In the data rows, 128 means zero.
Some points, each followed by its number:
[169 100  86  74 177 149 178 146  66 168 192 174 148 105  79 110  72  99  62  88 123 161 181 175 145 149 102  73  46] 0
[ 92 110 163 174  93  84  94  25  66  84  85 120 148  46  97  64 157 185 153  90 188 126  96  91 145 149 102 118 128] 1
[169 131 132 119  93 152  94  36 155  92 104  99 148 137 174 135  79 107  53 186 109  38 173 167 145 149 187 210 169] 2
[ 92 151  95 180 100 204 102  36 155 160   0  86 140 255 135 193 157 177 153 236  32 123 104 167  42  39 187 158 141] 3
[100 127 222 166 100  57  94  36 155 160 111 118 148  74 127 167 149 185 153  81 142 120 181 175 145 138 111 140 145] 4
[ 92 106  67  50 177  58 178 146 155  84  92 227 148 126 112  40 157  99  53 138 113  77  96  91 145 149 102  91  95] 5
[ 92 184 130 122 177 118  94 146 155  84 173 106  54 125 172  91 157 185 153  94 191 137 181  91 145 149 102 143 136] 6
[100 143 170 126  93 125  94  36 155 160 134  96 148 115 168 159 157  99 153 152 157 139 104 167 145 149 102 148 134] 7
[ 92 176 158 156 177 134  94 146 155 168 142  45 148 166 108 191 157 185  53 167 128 134  96 175  32  28 195 111 148] 8
[169 163 128 130  93 112 178 146 155  84 113 140 140 143 188 130 157 107 153 137 108  96  96  98 145 149 187 132 112] 9
[ 92 178 129 122 177 123 102 146 155  84 171 104  54 125 173  94 149 185 144  96 189 137 181  91 145 149 102 140 137] 10
[ 92  38 111  88  93  98  94 146  66  84 111 134 148 114 105  76 157  99  53 105 159 109 181  91 145 149 102 122 110] 11
[169 179 171 222 177 126 102 146 147  84  96 202 148 189  25  89 149  99 153 151 162 230 104 175 145 149 195  40  62] 12
[ 92 122  67 109  93  84 178 146 155 168 115 148  54 127 140  80 149  99 153 137 101  73 104  98 135 149 111 112 107] 13
[ 92 132 168 137 177 127 171 146  74 160 150 103  63 113 136 146 149 177 153 122 194 166 173  91 145 149 111 143 123] 14
[ 92 131 149 182  93 133  94 146 155 168  95 121 148 171 137  73 157  99  53 146 143 138  96 175 145 149 102 133  97] 15
[169 209 161  75 169 154 102 146 155 160  72 230 148 186  79 106 157 177 153 138 106 177 181  91  42 138 111 110 144] 16
[177 152 136 102 100 131 178 146 147 168 133 106 148 126  94 118 149  99 153 131  72 119  96  98 145  39 187  98 138] 17
[ 92 118 157 130  93 107  94 146 155  84 134 143 148  90 209  86 157 185 153  83 194 122  96  91 145 149 102 137 158] 18
[177 191 118 128  93 144  94 146 155  84  92  68 148 132  93  94  72  99 153 111  58 110  96  91 145  28 102  54 167] 19
[177 134  52 104  93 132 178 146  66 168 191 112 148 114  19  89  72  99  53  93 113 173 181 175 145 149 102  90 106] 20
[169 192 168 163 169 158 102 146 155 160  82 219 148 149  60 102 157  99 153 118 120 223 104  91  42 149 102  89 101] 21
[ 92 113 159 159 177 100 178 146  66 168 102 155 140 137  94 156 157 107 153 122 144 149 104  91 145 149 102 118 117] 22
[ 92 183 127 146 169 163  94 146 155 168 108  61 140 167 125 153 149 177  53 178 131 113 104 175  32  39 102 107 117] 23
[ 92 119 135 202  93 189  94  25 155 168   0  74 148 247 107 218 157 185 153 211  55  54  96 175  32  28 102 148 156] 24
[177 127 127 155  93 155  94 146 155 168 100 140  54 132 131 132  72  99  53  52  33  70  96  91 145 149 102  92 139] 25
[177 187 185 235 177 126  94 146 155  84  93 210 148 197  23  88 157  99 153 157 164 239  96 175 145 149 195  39  67] 26
[ 92 185  83 184  93 195  94  25 155 168   0  88 148 255 145 199 157 185  53 233  51  82  96 175  32  28 102 146 138] 27
[169 129 132  69 177 140 178 146  74  92 183 163 148 145 144 108  79  99  62 102 149 155  96 167 145 149 102 127 103] 28
[177  82  64  34 177 164 178 146  66 168 176 182 148 113  77 149  72  99 153  76 182 127  96 175 145 149 102  94  38] 29
[ 92 113 101  99  93 122  94 146  66  84 148 130  63 117 151 132  79  99 153 127 107  93  96  98 145 149 111 160 109] 30
[ 92 190 184 122  93  99  94 146 155  84 116 132  54  71 176 100 157 185 153 103 137 147  96  91 145 149 102 144 155] 31
[ 92 108 127 121  93  87 178 146 155  84  92 100 148  57 161  61 157 185 153  50 167 128 181  91 145  28 102 139 134] 32
[177  92 141 162 177 129  94 146 155  84 181  71 148 119 131 192  72 185 153 120 169 196 181 175 145 149 195 208 127] 33
[177 219 152 128 100 130 102 146 147 168 117  84 148 121  79 114 149  99 153 151 117 155  96  98 145  39 102  93 160] 34
[ 92 164 151 163  93 125  94 146  74  92 129 141 148 141 111 136 157  99 144 134 115 147  96 167 145 149 187 123 125] 35
[177 144 134 172  93 152  94 146 155 168 120 120 148 147  99 116 157  99 153 118  81  99  96  91 145  28 195  87 152] 36
[ 92 117  62 102  93  81 178 146 155 168 118 144  54 123 145  73 157  99 153 143 102  70  96  91 145 149 102 115 111] 37
[ 92 166 211 126 177 103 178 146  66  84 149  96  54  79 153 182 157 185 153  72 196 164 181  91 145 149 102 132 137] 38
[100 130 117 126 169 162 178 146 155  84 153  90  63 123 191 123  79 177  62 112 166 136 173  91 145 149 111 114 140] 39
[ 92 126 224 161 100  57 102  36 147 160 106 123 148  68 128 155 157 177 153  82 141 116 173 167 145 149 102 135 143] 40
[177  76  87 153  93 175  94 146 155  84 158 101 148 134 104 142  72  99  53 183  47  75  96  91 145 149 195 159 193] 41
[100 149 164 153 169  95 102 146 147 168 134 102 140 108  98 161 149 177 153 123 127 172 104 175  32 149 111  97 163] 42
[ 92 156 144 172 177 122 178 146 155 160 137 149 148 134  65 150 157 107 153 119 176 150  96  91 145 149 102 142 111] 43
[177 109 169 139 177  98  94 146 155  84 132 117 148 162 124  91 157  99 153 151 135 170  96 175 145 149 102 134 158] 44
[ 92 119  77 108  93  79 171 135 155 168 117 142  63 118 144  82 157 107 153 137 106  74 104  98 145 149 102 117 114] 45
New points follow, each followed by the numbers of its two nearest points above, looking only along the 4 directions in which the numbered points spread most, nearest first.
[177  83 112 111 100 149 102 146 147  92 111  80 148 128 202  95  72  99 144 192 100  35 173 175 145 149 195 223 181] ~ 2 41
[169  94  97  65 100 162  94 135 155  92 184 113 148 101  97 158 149 107  62 182  76  65  96  98 145 138 187 163 224] ~ 41 25
[100  64 142 108 169 111 171 146  74  84 112 133 148  80 141  54 149  99 153 114 153 105 104  98 145 149 111 133 132] ~ 11 30
[177 212 169  70 177 152  94 146 155 168  64 245 148 187  80 103 157 185 153 141 107 181 181  91  32 149 102 111 144] ~ 16 21
[ 92 123 124 172  93 110 178 146 155  84  70 115 148 126 216 130 157  99 153 131 138 101  96 175 145 149 102 104 115] ~ 9 15
[177  88  86  58  93 172  94 146 155  84 186 111 148 101  93 158 157  99  53 191  65  55  96  91 145 149 195 166 229] ~ 41 25
[100 128 102 104  93  80 171 146 147 160 111 118 148 125 177 109 149  99 153 116 129 122  96  91 145 149 195 106 100] ~ 9 45
[177  74 104 109 177 136  94 146  74  92 140 101  63  83 134 161  79 185 153  98 130 124 181  91 135 149 187 149 118] ~ 39 11
[ 92 108 111 129  93 131 178 146 155  84 133  92 148 119 138 144  72  99 153 130 150  76 181  91 145 149 102 143 114] ~ 30 11
[169  63  91 125  93 154 171 146 155 160 141 166  63 101 184 165 157 185 144  83 195 148 173  91 145 149 102 174 121] ~ 39 10
[177  96 116 122  93 146  94 146 155  92 101  68 148 129 199  94  79  99 153 196  97  36 173 167 145 138 187 229 189] ~ 2 41
[177 177 120 141  93 148  94 146 155 168 126 123 148 123  92 107  72  99 153 106  53 103  96  91 145 149 195  89 112] ~ 17 19
[100 169  91 125 100 171 171 146 147  84 148  90 140 161  78 140 149 107 153  98  95 138 181  91 145  39 195  98 140] ~ 15 17
[ 92  82  73  78 177 153 178  25 155  84 173 173 148 127 145 127  72 185 153  73 179 163 181 175 145 149 102 158 101] ~ 39 14
[ 92 133 151 179 100 129  94 146 155 168  98 119 148 166 133  81 157 107  62 144 142 141  96 175 135 149 102 129 105] ~ 15 35
[ 92 123 102 132 100  98 171 146 147  92 140 107 140 145 132  79 157 107 144 119 130 107 104  98 145 149 102 141 114] ~ 9 45
[ 92 108  96  94  93 122  94 146  66  84 150 129  54 114 155 131  72  99 153 127 106  88  96  91 145 149 102 164 107] ~ 30 11
[ 92 106 115 125  93  45  94 146  66  84 112 109  54 110 152 109 157  99  53 115 147  92  96  91 145 149 102 132 117] ~ 30 11
[ 92 133 175 124  93 122  94  25 155 168 135 103 148 115 176 164 157  99 153 155 165 142  96 175 145 149 102 154 131] ~ 7 4
[177  37  43  90  93 161  94 146  66  84 168 137 148 108 116 114  72  99 153 181 105  95  96 175 145 149 195 201 201] ~ 41 25
[ 92 150 148 159 100 100 102 135 147 160 118  93 140 140 145 115 149 177  62 122 133 149 104  98 145 149 102 134 137] ~ 7 15
[177 117  73 117  93  91 178 146 155 168 149 124 148 146  68 120  72  99  53 107  87 134  96  91 145 149 102  96 155] ~ 25 17
[177 104 101 126 177  87  94 146  66  84 177 118  54  89 118 147  72 185 153  94 110 118 181  91 145 149 102 191 148] ~ 39 11
